In the data rows, the value 128 means zero.
Here are some points:
array([83, 157, 25, 116, 122, 211, 118, 184, 183, 126, 190, 109, 163, 139, 200, 127])
array([137, 130, 145, 144, 140, 132, 144, 112, 107, 112, 140, 155, 86, 110, 123, 99])
array([133, 129, 119, 78, 46, 165, 89, 174, 176, 116, 179, 149, 163, 154, 128, 188])
array([87, 165, 102, 211, 181, 109, 185, 111, 109, 170, 95, 56, 110, 73, 161, 73])
array([139, 138, 127, 95, 139, 148, 102, 128, 140, 139, 116, 142, 154, 157, 146, 161])
array([138, 143, 117, 136, 105, 136, 126, 160, 173, 149, 135, 72, 130, 133, 146, 163])
array([135, 130, 125, 91, 59, 157, 86, 161, 176, 133, 160, 134, 144, 160, 126, 181])
array([93, 167, 117, 203, 189, 103, 198, 97, 88, 156, 102, 78, 123, 62, 153, 70])
array([106, 174, 157, 165, 180, 98, 169, 65, 70, 177, 66, 112, 146, 83, 132, 105])
array([123, 139, 191, 147, 160, 75, 157, 38, 51, 163, 55, 144, 125, 100, 92, 106])
array([172, 85, 118, 22, 70, 169, 66, 178, 175, 68, 189, 182, 150, 200, 115, 200])
array([90, 155, 109, 216, 180, 104, 191, 109, 102, 158, 98, 61, 103, 66, 150, 65])
array([196, 27, 145, 89, 74, 119, 92, 165, 157, 47, 164, 172, 81, 179, 75, 153])
array([104, 167, 128, 187, 189, 103, 170, 93, 102, 179, 67, 75, 112, 84, 154, 92])
array([96, 167, 91, 161, 126, 152, 154, 167, 161, 152, 152, 54, 150, 102, 162, 124])
array([153, 97, 219, 129, 126, 51, 145, 64, 66, 132, 74, 163, 110, 114, 56, 121])
array([32, 206, 86, 204, 182, 141, 191, 93, 90, 176, 116, 99, 135, 58, 181, 43])
array([197, 40, 148, 65, 71, 130, 71, 167, 156, 47, 165, 177, 117, 192, 76, 181])
array([109, 157, 149, 175, 184, 83, 166, 70, 79, 180, 50, 96, 121, 87, 129, 96])
array([198, 37, 154, 104, 91, 103, 109, 147, 147, 71, 148, 171, 60, 169, 78, 135])
array([174, 78, 184, 126, 113, 77, 142, 94, 114, 124, 98, 163, 50, 147, 76, 121])
array([98, 168, 159, 172, 192, 95, 180, 43, 55, 178, 58, 131, 115, 82, 128, 74])
array([160, 87, 109, 42, 82, 178, 81, 180, 174, 63, 196, 194, 132, 188, 122, 169])
array([93, 187, 93, 121, 150, 173, 122, 129, 138, 160, 129, 122, 170, 128, 186, 133])
array([171, 103, 142, 109, 139, 130, 96, 149, 153, 110, 126, 137, 114, 165, 123, 152])
array([110, 156, 131, 171, 186, 101, 158, 90, 100, 178, 65, 92, 120, 99, 147, 100])
array([133, 137, 114, 82, 67, 171, 83, 167, 179, 129, 168, 136, 156, 164, 137, 186])
array([137, 94, 114, 96, 45, 151, 60, 180, 177, 98, 184, 150, 134, 174, 107, 162])
array([189, 60, 138, 42, 67, 147, 63, 175, 171, 61, 177, 180, 129, 200, 89, 194])
array([160, 99, 113, 22, 77, 176, 69, 174, 176, 80, 187, 179, 157, 194, 123, 198])
array([61, 163, 110, 211, 177, 119, 184, 90, 84, 151, 120, 123, 91, 68, 146, 1])
array([98, 162, 126, 210, 189, 99, 189, 100, 100, 172, 83, 62, 107, 68, 146, 77])
array([183, 53, 194, 105, 93, 63, 95, 109, 112, 103, 106, 154, 105, 160, 41, 151])
array([76, 174, 77, 182, 162, 148, 164, 145, 136, 150, 141, 64, 135, 86, 178, 85])
array([102, 167, 153, 168, 183, 94, 169, 62, 69, 178, 58, 105, 139, 84, 129, 98])
array([82, 178, 139, 200, 209, 101, 194, 57, 56, 177, 63, 105, 118, 62, 141, 59])
array([135, 127, 183, 146, 151, 92, 155, 64, 75, 140, 89, 170, 84, 115, 99, 90])
array([133, 144, 135, 128, 160, 123, 125, 112, 126, 160, 87, 121, 134, 134, 142, 140])
array([75, 176, 74, 178, 147, 153, 165, 154, 145, 154, 152, 59, 147, 88, 179, 96])
array([139, 128, 110, 44, 94, 181, 74, 152, 161, 107, 168, 173, 175, 182, 142, 186])
array([124, 156, 104, 117, 79, 174, 107, 181, 180, 129, 171, 114, 145, 135, 163, 164])
array([164, 112, 160, 137, 128, 112, 116, 123, 113, 101, 130, 138, 90, 129, 104, 124])
array([160, 105, 106, 32, 84, 182, 75, 181, 182, 85, 190, 173, 161, 194, 132, 198])
array([104, 162, 85, 77, 111, 202, 99, 151, 160, 130, 170, 149, 187, 155, 172, 158])
array([71, 165, 118, 173, 158, 125, 181, 90, 68, 129, 134, 131, 122, 58, 137, 50])
array([146, 126, 127, 136, 147, 126, 114, 150, 147, 128, 124, 102, 125, 141, 139, 140])
array([151, 127, 159, 136, 109, 105, 122, 129, 141, 157, 101, 95, 130, 134, 109, 166])
array([70, 185, 78, 111, 114, 193, 126, 138, 135, 141, 161, 131, 197, 114, 173, 132])
array([216, 33, 163, 82, 75, 107, 78, 156, 153, 65, 152, 171, 98, 193, 69, 176])
array([102, 164, 167, 157, 169, 96, 162, 53, 59, 173, 63, 121, 145, 83, 112, 101])
array([159, 105, 129, 100, 114, 135, 100, 156, 125, 58, 150, 150, 148, 130, 118, 155])
array([100, 156, 80, 152, 152, 160, 135, 167, 160, 135, 161, 104, 133, 124, 182, 103])
array([173, 68, 189, 133, 107, 68, 130, 100, 119, 128, 99, 150, 54, 154, 62, 123])
array([149, 95, 110, 121, 129, 130, 123, 140, 156, 115, 144, 148, 71, 161, 136, 115])
array([76, 171, 97, 140, 163, 164, 137, 110, 109, 137, 137, 159, 130, 115, 169, 76])
array([120, 145, 160, 164, 175, 80, 155, 68, 81, 177, 48, 107, 124, 100, 119, 106])
array([167, 97, 121, 22, 74, 171, 66, 173, 175, 78, 184, 183, 154, 195, 119, 202])
array([107, 151, 175, 169, 177, 82, 175, 48, 27, 150, 68, 140, 128, 72, 104, 82])
array([128, 125, 112, 76, 49, 165, 68, 165, 172, 117, 176, 152, 158, 170, 128, 178])
array([140, 139, 117, 92, 81, 174, 79, 173, 185, 130, 167, 134, 151, 169, 145, 184])
array([154, 85, 184, 123, 106, 66, 106, 100, 104, 129, 90, 132, 125, 138, 61, 144])
array([109, 144, 176, 148, 155, 79, 148, 51, 60, 170, 60, 130, 140, 96, 94, 106])
Then 12 other points, each followed by its number:
array([81, 194, 74, 158, 141, 168, 146, 151, 154, 168, 141, 70, 155, 101, 196, 118]) 0
array([111, 173, 161, 158, 177, 103, 166, 69, 67, 159, 72, 113, 144, 80, 130, 109]) 1
array([143, 102, 116, 85, 125, 154, 103, 143, 142, 91, 151, 196, 101, 166, 131, 123]) 2
array([195, 30, 175, 93, 69, 88, 89, 140, 136, 76, 141, 160, 105, 172, 41, 163]) 3
array([101, 164, 158, 160, 180, 98, 174, 52, 53, 171, 65, 127, 142, 82, 125, 95]) 4
array([163, 94, 184, 125, 134, 71, 117, 92, 102, 137, 73, 136, 115, 143, 82, 141]) 5
array([157, 105, 115, 23, 80, 179, 72, 169, 173, 85, 181, 178, 161, 192, 127, 198]) 6
array([132, 133, 158, 137, 130, 96, 106, 108, 107, 143, 106, 126, 137, 121, 112, 129]) 7
array([170, 57, 202, 110, 90, 61, 105, 102, 101, 104, 108, 157, 107, 149, 21, 142]) 8
array([105, 167, 162, 157, 172, 97, 163, 59, 62, 172, 68, 125, 152, 87, 124, 107]) 9
array([140, 95, 165, 173, 125, 59, 140, 101, 116, 153, 92, 113, 58, 130, 90, 97]) 10
array([72, 177, 134, 187, 178, 109, 201, 66, 51, 161, 93, 121, 134, 43, 136, 60]) 11
Which of these numbered points is nearest to each point below, ignoring the 2 directions in which the first points spread most? Its number follows each.
array([157, 96, 129, 72, 85, 144, 31, 161, 160, 95, 163, 164, 150, 191, 113, 176]) > 7
array([201, 26, 173, 93, 77, 94, 86, 145, 140, 74, 137, 159, 96, 176, 48, 165]) > 3
array([77, 158, 44, 130, 142, 207, 126, 168, 161, 117, 187, 132, 144, 135, 194, 98]) > 2
array([151, 88, 118, 100, 101, 153, 107, 160, 150, 65, 184, 199, 83, 163, 122, 115]) > 2
array([170, 88, 140, 61, 55, 136, 45, 161, 161, 89, 162, 159, 147, 183, 95, 202]) > 7
array([149, 82, 137, 142, 92, 90, 113, 148, 159, 132, 134, 123, 75, 154, 104, 119]) > 10
array([205, 26, 161, 85, 70, 109, 82, 161, 154, 63, 156, 166, 100, 185, 62, 174]) > 3
array([119, 136, 183, 143, 149, 73, 143, 53, 60, 160, 59, 132, 138, 105, 91, 114]) > 9
array([105, 155, 169, 150, 157, 92, 153, 64, 65, 167, 66, 120, 149, 90, 108, 111]) > 9
array([160, 82, 145, 163, 131, 90, 154, 123, 132, 121, 118, 134, 7, 138, 108, 96]) > 10
array([122, 148, 137, 168, 151, 105, 167, 127, 125, 153, 109, 72, 133, 97, 135, 119]) > 0
array([173, 58, 203, 117, 93, 67, 108, 109, 105, 103, 113, 156, 111, 149, 22, 146]) > 8
array([162, 88, 175, 118, 91, 75, 91, 111, 114, 122, 105, 131, 129, 149, 73, 161]) > 7
array([111, 163, 87, 79, 111, 208, 98, 158, 166, 126, 174, 148, 187, 159, 171, 165]) > 4
array([114, 156, 98, 76, 119, 190, 97, 146, 156, 133, 156, 154, 182, 159, 162, 162]) > 4
array([156, 58, 136, 118, 50, 110, 117, 161, 173, 110, 161, 140, 76, 160, 80, 138]) > 10
array([153, 119, 120, 136, 101, 138, 116, 182, 197, 133, 166, 98, 104, 162, 138, 148]) > 10
array([153, 106, 117, 29, 86, 176, 72, 165, 168, 91, 171, 177, 160, 190, 126, 196]) > 6
array([93, 157, 142, 173, 176, 87, 186, 61, 43, 151, 76, 122, 132, 48, 127, 75]) > 11
array([136, 134, 119, 78, 70, 166, 76, 161, 172, 128, 161, 137, 161, 167, 134, 193]) > 7
Here are 12 other points, each followed by its number:
array([92, 121, 66, 134, 112, 172, 125, 159, 141, 83, 206, 154, 116, 124, 146, 83]) 0
array([163, 103, 206, 130, 141, 68, 137, 70, 83, 134, 71, 162, 85, 134, 77, 117]) 1
array([140, 109, 82, 49, 96, 195, 81, 188, 191, 88, 191, 155, 161, 185, 144, 180]) 2
array([87, 141, 79, 131, 175, 167, 139, 113, 112, 116, 149, 155, 131, 133, 156, 82]) 3
array([172, 88, 123, 20, 69, 164, 61, 172, 170, 69, 182, 180, 147, 198, 112, 201]) 4
array([82, 175, 80, 117, 80, 184, 124, 162, 162, 144, 180, 117, 182, 119, 168, 143]) 5
array([138, 103, 147, 115, 53, 113, 84, 142, 144, 123, 144, 131, 131, 148, 89, 159]) 6
array([63, 186, 77, 199, 171, 140, 176, 127, 123, 168, 127, 64, 130, 73, 186, 69]) 7
array([152, 111, 181, 147, 149, 70, 134, 87, 108, 163, 74, 131, 89, 140, 94, 117]) 8
array([169, 52, 178, 104, 68, 77, 90, 125, 122, 95, 127, 146, 113, 152, 33, 153]) 9
array([163, 91, 112, 29, 80, 168, 79, 174, 169, 69, 185, 177, 158, 184, 119, 194]) 10
array([115, 149, 90, 105, 74, 184, 103, 186, 193, 133, 182, 113, 153, 145, 157, 165]) 11
The same question for these:
array([147, 106, 89, 50, 94, 192, 81, 192, 191, 86, 191, 158, 160, 191, 143, 187]) > 2
array([74, 193, 91, 184, 123, 149, 178, 142, 138, 166, 141, 62, 142, 69, 176, 105]) > 11
array([55, 211, 63, 156, 150, 182, 146, 140, 142, 167, 150, 96, 163, 97, 208, 97]) > 1
array([152, 81, 128, 77, 2, 142, 83, 181, 174, 83, 192, 164, 128, 165, 93, 174]) > 6
array([171, 58, 148, 101, 50, 110, 78, 163, 150, 77, 163, 149, 115, 163, 69, 165]) > 9
array([206, 28, 156, 83, 71, 110, 79, 160, 156, 59, 160, 170, 96, 191, 70, 168]) > 7
array([93, 126, 107, 184, 140, 124, 160, 122, 110, 116, 145, 136, 62, 92, 131, 38]) > 0
array([55, 186, 101, 194, 165, 117, 188, 86, 75, 166, 100, 96, 135, 31, 155, 59]) > 5
array([65, 176, 71, 196, 175, 148, 182, 135, 126, 150, 140, 76, 121, 74, 185, 60]) > 7
array([62, 210, 63, 149, 145, 199, 140, 151, 151, 160, 162, 104, 169, 105, 208, 110]) > 1
array([116, 154, 160, 149, 172, 101, 148, 75, 77, 158, 77, 119, 141, 95, 119, 111]) > 4
array([147, 109, 185, 146, 143, 86, 152, 74, 81, 123, 93, 171, 63, 121, 92, 90]) > 1
array([140, 138, 164, 141, 149, 94, 124, 98, 101, 146, 93, 113, 136, 118, 116, 130]) > 1
array([177, 84, 142, 91, 106, 123, 98, 157, 130, 51, 147, 164, 132, 139, 104, 159]) > 10
array([103, 135, 50, 80, 114, 211, 98, 174, 172, 99, 198, 153, 168, 165, 174, 141]) > 3
array([143, 111, 117, 107, 61, 146, 92, 179, 172, 108, 169, 136, 131, 146, 132, 164]) > 11
array([105, 120, 123, 168, 148, 113, 159, 112, 82, 89, 141, 149, 95, 81, 117, 55]) > 0
array([168, 80, 104, 44, 80, 170, 71, 191, 185, 59, 190, 166, 136, 192, 120, 185]) > 2
array([71, 150, 110, 196, 155, 118, 182, 100, 80, 127, 136, 125, 93, 60, 131, 24]) > 0
array([126, 129, 86, 100, 68, 184, 86, 200, 207, 118, 190, 123, 142, 163, 151, 168]) > 11
